In the rows, zero is written as 128.
One turn moves every row onto another: examples first, then more rows asked
guge: [158 141 141 122 137 150 114 122 158 103 153 132 140 132 137 115 158 123
 148 124 105 135 110 126 105 141 109 138 153 109 104 113 116 130 128 118
 132 124 115 119 135  93 131 116 119]
faz: [141 129 149 120 109 140 138 131 137 138 136 134 143 135  93 148 145 135
 142 117 129 131 130 160 127 138 130 137 153 156 104 119 141 118 156 138
 135 134 128 118 125 119 120 134 136]
Nase: [135 133 113 147 100 156 150 125 132 133 156 136 139 136 115 103 132 138
 142 141 141 152 131 110 123 136 114 110 125 145 127 128 144 144 102  98
 136 118 127 151 128  82 127 138 148]
Vam: [ 96 137 137 134 136 156 136 158 126 125 135 131 142 133 117 126 118 118
 149 143 122 139 110 127 129 131 117 123 135 192 124 130 129 121 135 124
 132 128 131 113 129 144 131 158 147]
kitag: [107 137 138 115 129 150 141 146 133 122 154 137 134 120 106 152 119 116
 143 130 111 127 123 125 129 120 123 121 147 161 115 115 127 112 122 136
 134 104 126 122 101 140 154 152 147]
vimuv: [156 141 129 131 152 149 133 123 142 144 154 123 155 135 103 131 120 112
 147 142 106 114 113 115 127 138 113 137 149 168 128 141 124 118 116 121
 148 107 116  98 165 137 149 129 125]
Bok: [130 134 131 103 130 140 148 146 133 141 137 127 160 142 117 114 138 130
 149 123 118 131 130 173 126 112 155 131 149 176 116 131 138 123 130 119
 145 130 128 115 119 123  97 149 119]
Nabe: [140 128 126 142 129 125 129 129 142 113 153 144 141 111 145 118 142 112
 130 115 119 131 114 126  90 132 127 131 157 122 111  94 122 124 138 134
 137 129 123 126 126 107 123 146  99]
tik: [135 143 139 120 112 162 129 156 132 143 130 134 144 149 109 134 127 120
 146 114 125 136 108 167 109 120 144 144 156 154 109 137 128 117 136 134
 156 124 129 128 114 123 117 143 132]
vis: [146 149 140 130  95 152 121 130 134 141 128 117 147 136 100 141 135 125
 138 122 130 120 118 145 139 149 141 133 153 140 118 129 127 121 133 131
 139 116  96 102 126 112 132 126 144]
linot: [142 137 134 121 136 176 125 131 148 121 144 118 145 131 152 112 103 115
 148 111 118 134 144 127 116 119 106 125 140 132 100  99 124 130 133 132
 162 148 137 137 113 139 104 119 130]
dupug: [132 142 131 141 113 152 118  90 147 134 146 110 140 141 149 126 109 107
 146 133 110 106 143 146 134 131 112 122 129 119  97 103 137 147 128 113
 145 128 127 124 111 133 129 115 133]
Lef: [144 137 128 123 162 139 133 116 137 140 156 134 146 144  99 126 114 109
 138 139 122 138 123 142 125 134 121 135 160 208 118 115 130 127 113 126
 142 125 142 133 132 139 126 123 153]
zav: [144 132 149 140 129 162 123 118 139 123 132 123 131 128 152 139 118 116
 151 139 133 123 149 136 126 112  96 125 131 130  97 106 146 139 128 116
 148 145 128 125 127 134 116 111 121]
zel: [121 119  90 140 160 142 132 127 130 118 143 129 145 148 128 111 135 115
 114 126  98 159 119 119 124 133 135 119 146 132  98 114 133 123 109  93
 140 147 133 143 110 151 136 118 135]
vedaz: [122 144 108  92 131 152 141 133 123 142 152 143 169 125 121 117  96 137
 143 136 114 146 114 135 138 140 134 122 132 162 139 141 128 130 130 109
 133  98 116 102 125 142 136 143 154]
dos: [115 129 109 146 144 132 144 126 158 121 160 147 149 159 130 128 145  98
 115 134 112 146 123 114 110 142 117 133 136 117  95 121 140 123 128  95
 139 133 106 142 114 142 134 122 140]
Nofub: [142 133 135 145 145 146 120  76 114 113 142 146 129 143 132 123 121 112
 132 124 123 149 121 134 112 132 126 127 114 132 111 121 145 131 121 117
 140 116 153 134 140 102 137 173 144]
Guz: [117 154 115 114 112 125 131 137 133 117 155 117 138 130 111 123 139 115
 143 135 119 149 133 125  98 125  86 117 133 126 116 141 149 136 107  92
 146 117 144 140 132 108 106 146 117]
Zesa: [144 146 131 125 156 142 113 100 124  95 150 135 125 146 136 130 109 113
 130 132 116 147 121 149 119 116 132 125 114 131 114 116 140 124 105 115
 144 124 157 142 136 104 128 165 148]
Vapu: [159 151 116 115 156 151 122 117 141  78 166 135 149 140 148 114 124 110
 133 125 126 143 130 119 124 126 119 124 129 131 131 127 140 131 104 117
 143 125 121 118 148 100 106 167 150]
Rab: [156 132 121 143 137 143 127  81 120 110 154 150 144 145 135 119 128 101
 130 124 122 132 123 111 115 144 131 124 135 126 117 118 141 131 119 126
 129 118 135 130 135  98 130 180 160]
Bak: [143 145 134 107 110 140 144 120 138 139 142 121 155 128 109 117 146 145
 128 121 116 123 141 152 156 140 148 120 152 154 123 121 134 126 124 121
 130 114  99  97 134 118 114 132 131]
fipa: [146 149 119 134 142 168 136 128 145 146 168 141 154 144 117 120 105 132
 127 138 114 144 108 146 125 128 129 147 148 186 123 138 130 139 107 120
 158 107 136 116 160 145 140 127 133]
zuna: [143 144 119 128 126 143 119 105 150 118 159 141 149 143 139  95 106 122
 130 131 109 154 105 165 127 126 155 126 128 130 125 106 118 145 117  92
 137 115 120 129 128  90 117 108 132]
lik: [123 150 105 122 104 118 131 135 139 130 149 119 141 143 117 121 125 138
 152 157 109 130 114 127 104 136 105 119 121 118 107 133 132 127 119 105
 140 124 156 150 143 101 132 146 137]
Fen: [146 128 111 135 126 157 142 132 142 137 143 134 157 138 172  98  98 115
 150 134 126 120 139 127 117 122 124 123 136 141 114 105 135 143 140 123
 153 146 128 127 126 140  90 135 127]
rogu: [124 138  99 106 117 132 123 140 115 117 157 138 138 116 112 106 125 115
 149 124 124 146 138 115 123 113  97 104 148 131 125 137 123 117  98 106
 153 128 128 147 132 101 115 139 122]
rerud: [154 134 130 128 131 172 140 100 134 150 141 121 167 146 154  93 113 101
 150 123 122 128 147 122 116 136 123 120 133 136 110 119 137 149 126  94
 139 125 125 122 116 133  90 124 136]
getif: [115 113 109 141 159 135 138 121 129 127 130 152 148 140 133 119 141 112
 124 136 122 163 120 111 110 129 115 133 136 127  94 129 139 119 119  93
 152 139 109 137 118 144 140 119 124]
Rosuf: [137 152 121 121 160 144 112 114 140  79 157 128 136 142 147 117 114 119
 135 128 122 146 124 146 126 117 119 126 109 138 125 129 140 129 112 115
 150 131 142 121 154 104 116 165 138]
ranar: [159 133 131 129 141 133 121 111 158 108 159 127 163 133 137 125 135 127
 151 146 118 130 114 150 125 129 131 127 125 122 120 115 132 138 126  89
 120 135 110 114 143  84 130 110 121]
mer: [146 150 135 122 144 137 144 117 151 141 165 138 125 137 100 127 135 106
 123 132  98 122 127 125 125 147 105 134 169 175 122 110 137 125 120 137
 144  99 126 117 139 143 131 135 136]
tas: [124 119  83 154 150 141 138 136 138 116 138 135 131 149 135 107 128 126
 113 137 112 160 122 124 129 133 134 122 121 131 115 122 147 138 119  87
 143 126 121 120 131 147 130 108 128]
fegi: [119 139 144 116 123 168 136 130 127 131 155 148 134 129 108 145 141 128
 148 131 111 134 127 127 135 134 104 130 141 150 112 148 139 133 126 118
 124  86 123  99 128 140 157 138 140]
gupos: [140 154 131 112 118 165 132 145 127 142 131 116 158 146 120 102 138 125
 142 124 114 127 121 156 143 127 158 127 154 159 123 146 122 124 106 108
 144 116 105 104 133 121 106 137 129]
busub: [141 124 101 137 161 142 141 133 149 113 152 127 143 152 116 122 127 112
 119 125 116 156 135 111 125 137 134 116 116 118 115 120 137 120 120  80
 132 120 111 128 121 140 124  96 143]
sura: [149 126 135 140 136 147 123 114 118 128 152 155 144 133 134  90 124 119
 125 118 117 162 119 151 119 124 151 118 141 150 117 106 117 134 121  92
 120 135 146 144 148 108  97 121 119]
Lirek: [157 130 130 121 122 158 133  87 127 157 143 141 150 133 157 105 108 124
 145 134 109 115 151 133 139 127 124 116 134 113  99 114 126 135 122 107
 141 122 125 127 132 137 120 115 129]
rem: [126 153 139 103 136 171 152 156 127 133 151 141 153 134 118 121 116 129
 129 136 116 161 118 126 130 135 127 119 149 180 131 126 140 130 117 105
 124 113 133 123 124 148 109 150 159]
viv: [136 145 128 147 144 143 132 123 130 152 152 143 138 123 109 136 103 101
 127 129 136 132 114 134 114 135 117 143 150 183 134 126 131 121 119 132
 160 106 115 121 138 142 144 138 123]
gisek: [131 141 117 110 125 147 135 128 132 133 164 131 162 144 111 142 127 118
 154 149 107 116 121 133 142 146 124 118 148 158 126 143 142 138 125 101
 105 103 122 100 124 138 141 139 164]
Rez: [135 121 129 153 137 131 114 123 118 118 128 135 139 132 132  97 132  87
 141 117 130 145 107 129  90 133 138 124 151 154 114 103 116 132 129 111
 132 132 131 132 121 104 100 135 120]
kigus: [154 134 112 127 146 149 127  93 131  96 160 148 156 132 144 103 127 113
 134 114 128 139 130 105 120 141 120 126 129 128 126 127 132 128 122 130
 141 121 116 114 149  97 122 175 149]
Gef: [135 139 118 115 115 141 146 116 137 140 152 119 154 130 101 114 119 151
 147 135 122 151 129 113 110 139 117 115 111 126 112 123 127 122 112 103
 140 119 146 158 124  85 143 134 146]
kimip: [126 119 100 138 152 135 137 131 155 120 153 154 141 155 127 115 132 119
 126 133 110 144 129 111 126 144 119 128 118 112 102 131 121 109 139 100
 139 129 104 131 143 140 136 103 141]
Zibu: [114 134  86 142 103 141 132 129 131 120 173 129 143 133 115  90 131 120
 144 123 122 134 136 118 138 134 109 102 141 154 130 129 127 135 110 110
 140 140 131 149 127  91 120 144 139]
Bave: [154 143 118 107 154 137 152 113 162 136 163 123 161 140 101 129 112 120
 138 148 106 130 122 133 123 126 130 138 148 180 131 114 145 138 105 120
 153  93 120 102 130 131 131 126 139]

Rez turns into Nabe
Lirek turns into rerud
Now these:
dos turns into kimip
gupos turns into Bok
viv turns into mer
kitag turns into fegi
Nase turns into Zibu
Nofub turns into Rab

One turn moves every row onto another: examples first, then more rows asked
Tasu: [150 126  88 129 133 126 138 134 133 133 110 111 143 116 124 130 115 150
 137  84 127 159 146 136 130 113 135 133 119 145 117 128  98 127 116 123
 145 131]
rofe: [146 134 137 111 131 137 138 128 123 131 116 133 142 118 135 127 122 142
 135 115 138 116 147 139 155 119 131 138 116 143 118 112 135 104 175 114
 146 120]
veras: [146  99 113 122 115 101 127 127 124 124 112 124 131 130 123 121 143 150
 151 132 147 105 122 135 141 136 110 118 107 116 118 131 107 125 100 108
 136 135]
Teve: [151 127 106 133 150 119 124 155 117 125 125 123 125 153 106 148 113 115
 131  79 132 137 135 134 128 121 111 130 122 143 135 121 102 125 115 136
 134 132]
Kured: [139 103 133 122 100 108 131 150 111 120 124 122 110 127 115 117 146 151
 152 135 137 111 127 133 121 127 124 125 111 119 117 131 111 125  96 120
 128 132]
Tepi: [109 154 130 140 143 110 134 102 112 143 113 143 128 113 127 124 128 135
 132 143 131 141 143 125 121 119 140 121 139 127 124 109 109  99  88 135
 142 128]
tofal: [140 109 125 108 157 107 153 128 128 127 117 132 133 135 139 127 125  98
 140 126 115 137 133 136 138 126 133 123 151 163 127 126 131 115 119 138
 135 158]
toka: [114 165 122 117 139 114 130 121 122 112 137 119 116 137 130 134 126 122
 140 112 133 130 142 143 142 138 117 133 110 133 130 117 100 136 165 139
 116 125]
tinu: [133 147 120 146 141 131 124  92  99 111 135 128 126 117 133 129 129 163
 139 126 144 121 151 123 125 137 109 139 102 112 142 127 127 152 132 126
 114 116]
Zimab: [132 125 112 141 118 124 140 140 116 134 121 106 131 111 125 123 113 153
 140  88 120 164 144 131 132 121 143 139 119 162 130 119 103 132 104 127
 131 135]
Gezu: [127 153 136 117 147 132 127 130 134 132 132 111 142 129 140 116 137 153
 126 165 131 125 144 132 104 139 125 108 141 128 117 149 116 116 104 126
 135 125]
leviz: [138 133 123 129 129 122 135 155 111 130 127 123 128 143 112 148 119 119
 137  68 127 144 118 129 128 145 123 129 134 146 147 122 108 112 109 132
 126 130]
vimup: [157 102 118 113 149 114 140 137 110 125 112 152 134 118 123 121 138 103
 138 124 139 144 120 129 121 120 108 126 140 163 119 144 140 126 141 138
 118 141]
Ket: [127 116 143 122 116 139 142 117 109 121 149 119 132 131 136 120 109 139
 136 121 129 121 155 141 162 127 130 130 120 159 140 106 127 110 160 120
 135 131]
pozuk: [120 138 116 127 128 133 123 123 110 127 149 130 148 121 140 110 123 149
 123 166 155 136 135 128 116 142 116 102 151 128 127 152 108 120 117 130
 127 124]
gubu: [143 128 118 140 152 102 127 147 122 130 104 117 141 139 124 149 117 117
 128  74 140 142 125 131 130 134 110 127 123 141 134 123 104 124 118 121
 130 128]
Duzis: [133 141 163 132 109 131 140 121 121 127 125 118 144 112 119  97 133 122
 131  86 125 111 134 127 132 143 127 131 152 143 140 143 147 140 109 139
 133 136]
fot: [120 116 108 139 162 140 129 128 112 129 140 127 148 103 127  98 157 122
 156 151 124 117 122 131 133 121 110 119 144 141 125 115 108 132 125 128
 121 137]
zoka: [140 104 128 104 151 106 144 126 116 130 122 154 137 118 137 119 147 113
 143 111 127 145 124 129 127 129 127 119 157 157 122 129 123 107 141 138
 120 149]
rifek: [142 151 109 126 121 139 119 122 111 139 133 141 154 124 120 117 117 145
 128 176 154 115 124 130 139 143 109 122 137 143 125 136 118 133 110 131
 137 134]
bar: [128 114 122 128 127 134 138  95 100 137 120 130 142 118 117 125 110 132
 146 127 153 113 136 118 105 147 115 120 149 117 134 131 173 143 143 126
 137 133]
zup: [147 115 157 124 127 140 146 137 105 127 125 114 133 114 128 128 121 161
 142 113 136 138 144 132 128 128 118 125 123 143 132 129 155 115 171 118
 135 122]
tuzuz: [129 154 122 123 120 148 137  73 118 133 129 123 149 126 124 144 123 155
 141 112 128 126 136 122 122 137 125 125 128  95 127 134 121 123 130 117
 133 129]
Faki: [141 159 141 122 140 133 127 137 114 142 126 126 137 125 124 118 132 165
 139 172 127 113 130 128 127 150 121 130 136 145 127 129 128 129  97 135
 133 137]
mogur: [157 137 116 129 153 127 127 130 123 110 121 139 140 118 127  99 132 125
 127  94 148 101 149 137 147 133 108 132 139 130 142 137 145 151 122 147
 155 127]
gesit: [142 105 113 118 106 108 139 154 127 112 118 114 117 135 127 126 127 138
 145 137 144 114 132 140 127 123 127 115 118 101 118 138 117 120  96 121
 148 129]
fuvev: [138 120 136 141 128 116 124 146 105 135 125 120 133 141 103 146 117 123
 134  72 130 144 123 124 117 125 113 127 131 149 132 125  99 124 118 130
 117 141]
Zovev: [136 131 142 124 110 141 132 117 111 129 144 139 145 118 110  95 135 131
 129  79 134 111 141 128 130 127 126 121 164 129 131 139 125 131 125 148
 139 144]
beb: [119 134 120 115 140 124 135 119 112 128 115 145 131 110 139 121 128 126
 137 124 154 110 152 125 103 128 142 128 151 105 119 115 157 123 149 133
 142 112]
liso: [125 157 125 142 138 128 142 107 103 118 131 115 127 125 145 144 101 159
 140 131 134 128 161 129 131 126 139 136 129  95 141 115 130 140 119 134
 146 127]
buvar: [117 117 117 133 151 145 147 120 126 140 128 107 163 109 127 112 142 118
 157 145 114 123 109 129 129 131 115 107 158 132 125 128 124 126 113 119
 137 147]
rim: [150 102 133 116 137 117 151 139 109 124 121 131 124 131 121 122 119  97
 142 132 121 144 124 132 125 126 121 129 146 173 132 136 150 130 122 143
 124 153]
sev: [150 127  91 137 127 129 138 132 133 128 106 104 138 118 120 124 113 140
 133  91 127 155 139 139 133 122 123 140 102 163 128 131 110 140 106 118
 133 124]
Vuv: [115 150 119 142 137 124 139  95 116 130 116 124 118 126 117 121 119 114
 131 152 130 136 138 129 125 131 119 124 117 147 149 123 130 116  70 133
 133 122]
bod: [124 173 135 117 111 117 136 139 110 128 120 121 127 120 116 144 111 130
 146 109 142 144 125 136 129 132 124 131 126 118 120 126 119 135 172 140
 125 128]
dedi: [144 116  98 136 122 134 138 134 112 131 125 114 134 110 119 123 122 164
 145  80 127 168 134 131 128 131 127 131 119 157 136 130 109 133 113 126
 128 129]
rava: [126 127 115 139 157 144 151 157 116 127 120 112 146 101 132 115 131 118
 159 158 124 130 116 134 128 126 120 119 159 129 134 121 143 135 111 132
 145 134]
zeled: [131  95 118 120  97 105 143 136 116 120 125 119 129 128 130 128 130 153
 152 127 144 120 119 137 138 144 124 109 131 108 132 133 110 114  93 115
 141 137]
zetoz: [140 133 107 143 140 139 134  97 102 133 128 138 117 121  98 123 127 137
 140 144 137 149 131 126 106 132  97 113 124 132 147 143 144 125  89 137
 133 119]
lipid: [123 150 135 114 130 128 137 100 123 124 143  96 124 150 110 142 116 133
 152 109 116 132 133 142 136 151 106 120 117 135 135 133 114 138 153 133
 116 146]
mef: [108 136 134 110 135 129 133 101 115 128 135 135 118 128 132 111 134 120
 138 130 126  90 156 128 114 131 149 140 131 134 125 100 139 121 129 136
 127 125]
dun: [128 135 110 130 135 157 139 153 114 132 128 128 141  99 113 101 148 107
 150 154 125 118 111 130 122 116 120 129 141 138 118 121 129 130 119 135
 128 126]
bedis: [139 154 128 127 140 116 141 128 112 125 122 103 129 137 113 153  98 145
 156 117 135 143 132 138 131 141 102 121 130 119 130 134 131 153 163 138
 138 146]
Feg: [129 168 134 134 100 147 136  99 114 125 125 114 126 126 115 135 112 129
 129 132 129 117 144 125 116 118 134 147 105 112 124 131 134 140 118 127
 121 117]
dad: [123 117 123 127 146 129 131  82 114 130 132 121 131 140 117 115 117 121
 144 137 132  88 150 127 122 142 116 132 126 139 137 116 156 149 125 126
 131 141]
fidi: [140 131 137 143 159 110 128 121 131 113 120 119 149 121 137 100 123 122
 119  96 140 104 166 138 139 116 120 125 149 129 125 135 126 150 122 140
 156 138]
Vezi: [142 108 136 126 130 145 142 113 127 118 132  96 139 140 127 126 103 129
 129 122 134 128 155 142 140 120 110 120 113 152 129 139 147 123 164 109
 142 130]
zulif: [137 141 111 135 150 126 127 102 104 145 113 153 130 108 107 128 137 151
 138 135 143 150 137 119 102 115 115 109 141 113 120 129 121 107 107 138
 143 124]

dad turns into bar
rim turns into vimup
Now these:
toka turns into lipid
dun turns into fot
rofe turns into Ket
zeled turns into gesit
dedi turns into Tasu
Vuv turns into zetoz
Faki turns into rifek
fuvev turns into gubu
mogur turns into Zovev
tuzuz turns into liso

